Each path below is one point turned by a fixed rotation once a step. After each direction that follows a path, write how fast that rotation turns it, in deg/step (0 if it stays still).
Each turn is a multiple of 5 degrees from 10 to 175, or 0.
Each row of a path follows its step; steps can be skipped.

step 0:  0.50 -0.47 -5.45  1.83  1.83 -1.44  1.24  1.33 -1.64  0.71 -0.31  0.48 -0.56 -4.13  0.95 -0.68 -3.79 -3.39  1.10  0.77 -0.39  1.07  0.55  0.05  0.55 -1.96  2.28  1.70 -1.32 -0.41  5.84  0.99  0.54 -2.29  1.27 -2.68  0.79  2.01  0.67  1.10  2.40 -1.36 -1.21 -1.38 -2.61 -1.07  2.72 -0.92 -2.20 -4.12  0.66 -2.18 -2.49  1.24
step 1: -1.00  2.83  1.30 -0.79 -0.85 -0.10 -2.28 -0.44 -0.90  0.84  3.74  0.63 -7.06 -1.00 -0.22  1.67  2.48 -0.92 -0.26 -1.08 -1.22 -1.87  1.40 -0.18 -0.01 -2.91 -2.10 -2.24  1.37 -1.14  2.97  3.03 -0.87  2.63 -2.54  2.10 -2.10  3.85  1.57 -0.27  2.11  0.28 -0.68  2.66 -2.01 -3.61  0.45 -0.16  0.42  1.38 -0.98 -0.02 -3.15  0.38
step 2: -0.27  0.84 -2.48 -1.22 -3.44  2.09 -0.83  2.03  0.57 -0.84  1.71 -0.68  2.24  1.11 -2.46 -1.32 -2.07  0.99 -0.39 -1.52 -1.20  0.43  1.87 -1.66  1.80  2.00 -3.82 -2.39  2.14  0.85 -0.54 -0.62 -4.04  3.61 -1.63  2.90  4.45  1.23 -1.94 -1.80 -1.98  0.24 -0.68 -3.20  0.08 -2.69 -0.24  1.36 -1.01 -0.13  2.12 -5.19  1.07  1.81
step 3:  3.46 -3.75 -2.97  0.11 -2.29  2.69 -1.77 -0.40 -1.62  0.47 -0.49  1.81  4.91 -2.12 -1.90 -2.48  1.71 -2.25 -0.55  1.61  1.71 -1.72  1.95 -1.04  2.99 -1.76 -1.35 -1.82 -4.44  0.34  1.50 -1.48  0.90  2.06  1.40 -1.57 -1.36 -3.38 -0.96  2.38  3.20  0.89  0.00  2.47 -2.95 -1.33  1.25  3.01  0.98 -1.35 -0.32 -0.37  0.36  0.40
step 4:  4.25  0.99 -1.21 -1.01  3.12  2.06  4.00 -3.19  2.98 -3.29 -3.25  0.40 -1.14 -2.14 -2.64  0.06  0.44  0.48  1.72 -0.92 -0.53 -1.25  1.82  0.96  0.73  0.28 -1.84  1.00  0.99 -3.19 -0.28  1.56  0.32  0.60 -1.68  0.08 -1.97  0.59  2.92  0.40  2.96 -2.47  2.55  3.15  1.41 -1.59 -2.45 -1.03 -2.64  1.51 -2.64 -1.12 -3.42  2.32
step 5: -2.71  1.19 -2.51  1.99 -1.14  1.10  1.00 -1.69 -0.77 -1.99 -2.06  0.17 -2.50 -2.00 -4.56 -2.08  1.30  0.53  2.46  0.31 -0.54 -2.62  0.35  3.28 -3.20  2.94  2.12  0.18  3.23  3.03  2.31 -0.23 -1.85 -0.64 -0.20  2.35 -0.78 -0.43 -3.75 -4.38 -1.23 -3.62 -1.25 -0.03 -1.96 -0.49  0.46  2.66 -1.05 -0.28  0.96 -1.97  0.85 -2.18
step 6: -1.09 -0.57 -2.62  1.58 -0.53 -0.08  0.08  1.98 -2.73  0.71 -0.96  1.43 -2.28 -2.13 -1.63 -1.14  0.56 -4.72  2.39 -0.92 -1.60 -0.89  0.66  2.10 -1.36 -5.05 -0.59 -3.01 -3.93 -2.33 -1.96 -0.49  0.75 -1.04  3.00  4.00  2.44 -1.66  1.60  1.56 -1.29  0.97  0.01 -0.79 -2.71 -1.62  0.39 -3.80  0.24 -1.21  1.27 -1.89  3.74  1.11
step 7: -1.21  1.22 -4.21 -3.40  0.42  2.48 -2.06  1.00  1.28 -2.09  2.12  1.08  0.00  0.32 -1.48  1.03 -1.60 -1.94 -3.37 -1.97 -2.04 -2.24  2.43  0.11  0.74 -3.91 -2.74 -1.11  1.52 -0.78  0.43  0.95  4.28 -1.72 -4.15 -0.77  0.00  2.98  2.33  0.08  0.68 -2.21  1.81  2.13  1.56  1.83  2.62  1.84 -2.45  0.40 -0.02  2.40  2.28  1.07
step 8:  2.17  2.02  1.29  1.47 -2.74  1.53 -0.85  1.01  0.02 -3.90  2.08 -3.18  0.16 -4.06 -0.48 -0.79 -4.10 -1.04 -0.25 -1.95  0.61 -1.48  0.86  0.44  0.80  2.74  1.28  2.90 -0.63  0.60 -2.58 -1.76 -1.53  3.39 -3.19  0.79 -2.98  2.02 -1.12 -0.08 -0.99  1.74 -0.99  1.60 -1.30 -4.24 -0.28  2.30 -3.79 -2.06  1.22  0.49  1.59 -2.62
step 9:  0.63 -1.57  2.00 -0.59 -2.67  3.21 -1.38 -3.08 -2.00  1.77  1.68 -0.16  0.20 -3.58 -3.27 -2.31  1.14 -2.17  0.98 -0.45 -0.87  1.74  1.49  2.52  3.20  1.75  1.90 -1.87 -0.81 -2.09 -0.74  0.72  0.23 -1.31  3.83 -2.40  2.80 -2.96  4.01 -1.55  1.70 -1.21  0.00 -2.37  1.75 -4.43 -0.05  1.14 -0.55  1.01  2.94  0.06 -1.55 -0.67
Speeds:
 0.68  1.50 -0.23 -0.23 -0.36 -0.40 -0.43 -0.03  0.92 -0.06 -0.65  0.70 -0.56  1.06  0.66  0.13  0.26  0.06 -0.06 -1.13  0.55 -0.57 -0.51  0.22  0.23  0.80  0.04  0.01  0.35  0.43 -0.40 -0.27 -0.90 -0.16 -0.07 -0.75  0.41  0.26 -0.64 -0.49 -0.68 -0.18  0.99  0.10 -0.71 -0.65  0.32  0.51 -0.66  0.04 -0.34 -0.32  0.64 -0.46
120
 1.25  0.91  0.03  0.86  0.74 -0.18  0.33  0.35 -0.25  0.36  0.95 -0.01 -0.30  0.15  0.05  0.29  1.59 -0.08 -0.18  0.31 -0.01 -0.42  1.08 -0.28  0.07 -0.29  0.39 -0.34  0.05 -0.48 -0.43  0.67  0.50 -1.13  0.60 -0.04  0.61 -0.14 -0.07  0.34  0.61  0.60  1.08  0.42  0.31 -0.32  0.28  0.21  0.17  0.08  0.89  0.42 -0.34  0.65
125
-0.65 -0.26  0.55  0.47  0.92  0.41 -1.17 -0.17 -0.51  0.73  0.74  0.90 -0.33  0.35 -0.01  0.20 -0.78  0.55  0.52 -0.12  0.21  0.02  0.98 -0.21 -0.27  0.65 -0.70 -0.02 -0.49 -0.28 -0.59  0.31 -0.48 -0.98  0.78  0.77 -0.28 -0.42 -0.04 -0.05 -0.85 -0.48 -0.59  0.14 -0.54  0.11  0.24  0.50 -0.81  0.95 -0.36 -0.72 -0.38  0.29
90
-0.31  0.30  0.51  0.34  0.10  0.67 -0.01 -0.35 -0.99 -0.80  0.61  0.34 -0.73 -0.36  1.12  0.60  0.24  0.21 -1.18 -0.40  0.55  0.46 -0.23 -0.44  0.20 -0.42  0.24  0.85 -0.16  0.34  0.10 -0.14  0.32 -0.18  0.09 -0.46  0.93 -1.33 -0.28 -0.15 -0.23  0.06 -0.30 -0.69  1.21  0.12 -0.71 -0.41 -0.75 -0.15 -0.68  0.35  0.32 -0.77
20
 0.19  0.23 -1.26 -0.04  0.13  0.99 -0.27 -0.48 -1.20  0.41 -0.44  0.17 -0.48  1.10  0.26 -0.01 -0.82  0.77  0.56  0.47  0.60 -0.82 -0.52 -0.22  0.02 -0.74 -0.06 -0.03 -0.13 -0.95 -0.89 -0.84  0.33  0.29 -0.21  0.34  0.02  0.49 -0.33 -0.36 -0.13  0.15  0.08 -0.71  0.68 -0.47  0.04  0.54  0.97 -0.48  0.27  0.66 -0.58 -0.02
85
-0.18  0.72  0.40  0.49 -0.34  0.40 -0.82 -0.15  0.82 -0.10 -0.84  0.90 -0.18 -0.13  0.39 -0.21  0.25  0.76  0.33 -0.12  0.12  0.33  0.78  0.18 -0.85  0.16 -1.08 -0.53 -0.18 -0.65  0.67 -0.18  0.43  0.52  0.56 -0.37  0.35  0.59  1.64 -0.45  0.91  0.38 -0.24 -0.03  0.59 -0.16  0.03 -0.67  0.29  0.52 -0.31  0.91  0.64 -0.03
130

step 0:  0.00  2.39 -1.47 -1.61  1.81 -0.14  2.12 -3.32 -0.13  0.19 -1.37 -0.28  0.01  0.31  2.83  1.63  3.78  1.04  1.10  2.26  0.65 -1.81  1.43 -1.44 -1.11 -2.52  0.99  1.88 -1.45 -3.70  1.48 -0.05  2.55 -0.44  0.96 -1.15 -2.18 -2.85  3.11 -2.17  2.24 -0.83 -0.98  1.76 -3.75  1.50 -1.52  0.56  1.22 -3.88 -1.87  0.46  0.23  3.04
step 1:  1.23  1.72  1.22 -1.85  0.82  0.61  3.62  0.62 -0.48  2.25 -0.75  0.50 -3.25  2.14  2.52 -0.98 -0.46 -1.12  1.23 -0.28 -0.29 -0.22 -1.26 -2.59  1.28 -2.22 -0.25  0.28  0.97  2.41 -0.26 -0.22 -0.68  0.61 -2.22 -3.44 -0.15 -0.19 -5.33  1.14 -1.23 -2.39 -0.29 -1.85 -1.85  1.97  2.58 -4.90  0.01 -0.71 -3.20 -0.14 -3.12 -1.75
step 2:  0.69 -0.82 -1.43 -1.36 -1.53  2.01 -0.36  0.37 -0.01 -2.12 -2.29  1.68 -1.28 -1.27  2.42  1.50 -0.96  4.33  2.52 -1.03 -1.90  0.83  1.08  0.38 -1.89  0.87  1.02 -1.00  0.57 -1.36 -2.67 -1.72 -0.98  1.94  4.07 -1.53 -2.56 -0.18  2.35  1.37  2.39  1.08  0.08 -2.04  0.31  1.92 -1.11 -1.43  3.77  3.28  1.16 -1.20 -3.46 -3.46
step 3: -0.56  3.03 -0.04 -3.86  2.08 -1.83  2.18 -1.38 -1.39 -0.27  0.73  0.93  0.04  0.81 -4.36 -0.36  1.32  2.36 -0.05 -2.92 -3.26  0.98 -3.62  0.14 -0.34 -0.56  1.26  0.45  2.37 -0.36 -1.14  0.36 -2.00 -1.57 -0.96  2.55  2.23 -1.31  0.53 -2.41  1.32  0.57 -1.27  4.44 -0.36 -0.44 -0.59 -0.94  4.01 -0.03 -0.08  1.30 -3.19  2.76
step 4:  4.12  1.93  2.57  0.64 -1.50  1.09  2.26  0.49 -3.40 -0.30  0.45  2.32 -0.38 -4.98 -2.08  1.13 -0.82 -2.25 -1.77 -0.95  1.52  0.58 -0.88 -0.64  1.98  0.20 -1.70 -1.65 -1.93 -0.93 -0.42  2.16 -2.18  0.27 -1.05 -3.71 -0.33  2.82  1.38 -0.16 -3.06 -0.05  3.36  1.53 -0.20  0.64 -2.00 -4.82  0.83  0.54  1.11 -0.18  0.58 -0.63
step 5: -2.29 -1.30 -1.24 -1.21  0.33  0.61  0.61  1.21 -5.88 -0.88  1.48  0.62  0.47 -2.00 -0.51 -0.06 -3.33  3.15 -0.71  1.85 -0.65 -1.02 -2.57 -2.06  1.52  3.37  0.10  1.41  0.48  2.98  4.49 -2.14 -1.03 -1.65  4.73  0.26 -1.13 -0.07  1.51  1.59 -0.43  2.01 -0.11 -1.11 -1.46 -2.88  1.46  1.18  0.98  1.77  1.12  0.57  1.43 -0.56
step 6: -0.29  0.84 -3.21  0.51 -1.93  1.12  1.88  1.52 -0.82  1.96 -1.63 -2.15 -0.24 -1.08  0.36 -1.14 -1.46 -0.07 -3.47  0.07  0.76  3.18  0.61  0.61 -1.09 -0.49 -0.20  1.59  0.46 -0.81  1.65  0.18 -0.37 -2.88 -5.18  1.69  1.28  3.35  3.09 -1.69  0.35 -0.06 -2.37  0.32  4.09 -1.94  1.91  1.01  4.25 -0.14 -1.69 -2.22  1.51  2.19
step 7:  3.86  0.36  4.56  1.88 -0.56  0.88  1.92  0.26  3.66  3.29  2.16  2.31  4.85 -2.32  0.01  4.67 -0.43 -0.03 -1.72  1.21 -0.19 -1.75  0.64 -1.04  0.31  0.03  0.94  0.80  0.69  1.22  1.56 -0.31  1.38 -1.36  0.38  0.66  1.42  2.03  1.15 -0.68  0.17 -2.22 -3.09 -1.47 -1.33 -2.09 -0.25  0.29 -0.17 -1.37  0.93  1.45  1.70 -3.12
step 8: -0.65 -2.64 -0.02  0.77 -1.14 -0.26 -2.69  1.37  2.51 -0.14 -1.96  3.95  0.44 -0.17  1.74 -4.10 -1.54  1.61 -2.44  3.78 -0.80  2.93 -0.66 -0.66 -0.92 -0.56 -0.82  0.35 -1.83  0.28  1.37 -0.04  0.29 -0.45  1.81  1.96 -1.44 -3.17 -2.03 -0.88  0.20 -2.75 -1.58  0.54 -2.46 -2.32  2.90 -3.62 -1.33  1.75  1.27 -2.07  2.28  2.52
step 9:  2.83  2.04 -0.18  0.07  0.15 -0.88 -2.42  4.46  0.93  0.93 -1.59 -1.86 -0.94  0.42  2.49  0.66  1.36  2.12  0.57 -1.59  3.30 -1.57 -0.40 -3.46 -0.48  0.37  1.79 -2.91  2.45 -1.98 -1.54 -1.63  1.75 -0.44 -3.89  3.13  1.36 -3.24  2.55 -1.06  2.68  1.09  1.65 -0.39 -0.12  0.07  1.91  0.09 -1.10  0.85 -1.74 -1.98  3.31 -0.69
Speeds:
-0.83  0.03 -0.20 -0.84  0.70  0.44  0.63  0.39  0.00 -0.17  0.27 -0.26  0.61  0.21  1.23  0.46  1.12 -0.69 -1.06 -1.56  0.35  0.03 -0.51  0.18  0.53  0.07  0.63 -0.62  0.61 -0.56  0.00  0.06  0.48 -0.93 -0.46 -0.41  0.03 -0.02 -0.16 -0.70 -0.04 -0.04 -0.32  0.62  0.87  0.28  0.06 -0.59 -0.35 -0.05 -0.32 -0.25  0.58  0.31
125
-0.80 -0.53 -0.39  0.35 -0.22 -0.25 -0.58 -0.63 -0.01  0.32  0.89  0.81 -1.02 -0.26  0.01 -0.56  0.03 -1.19 -0.60  0.20 -0.91 -0.36 -0.67 -0.80 -0.22  0.40  0.41 -0.28  0.60  0.76 -0.19  0.17 -0.16  0.19 -0.07 -0.18  1.44 -0.38 -0.17  0.23  0.10 -0.05 -0.50 -0.72  0.44 -0.24  0.25 -0.65  0.35 -1.03  0.12 -0.42 -0.68  0.86
160
-0.33 -0.24  0.40  0.05 -0.21 -0.10  0.70  0.41  0.60 -0.11  0.74 -0.18 -0.27 -0.84  0.30  0.94  0.88  0.71  0.29 -0.06 -0.41 -1.16  0.33 -1.42 -0.35  0.62  0.09 -0.41  0.50 -0.38  0.37 -0.43 -0.10  0.68  0.67  0.30 -0.10 -0.26  0.96 -1.18 -0.13  0.45  0.80 -0.24 -0.12 -0.55 -0.54  0.78 -0.38 -0.72 -0.39  0.29 -0.15 -0.50
160
-0.01 -0.29 -0.30 -0.99  1.06  0.56  0.15  0.81  0.08 -0.18 -0.24  0.25 -0.10 -0.36 -0.15 -0.34 -0.59 -0.58 -1.01  0.27  0.35  0.32  0.51 -0.11 -0.85  0.18 -0.62  0.80  1.13  0.60 -0.71 -0.43  0.47  0.82 -0.06  0.07  0.86  0.29  0.97 -0.02 -0.16 -0.78  0.40  0.77 -0.49 -0.40  0.29  0.02  0.01 -0.05  0.92  0.57  0.80 -0.62
25
 0.19 -0.26 -0.28  0.64  0.13 -1.12  0.27  0.08  0.42 -0.14  0.34 -0.78 -0.07  0.11  0.09 -0.52 -0.49  0.47 -0.01 -0.75  0.36 -0.64  0.17 -0.20 -0.97  0.10  0.22  0.71  0.41 -0.44 -0.44  0.11 -0.13 -1.68 -0.15  0.78  0.43  0.77  0.88  0.67  1.39 -0.09  0.41  0.45 -0.06  0.99 -0.50  0.19  0.56 -0.36  0.00  0.06 -0.24  0.67
110
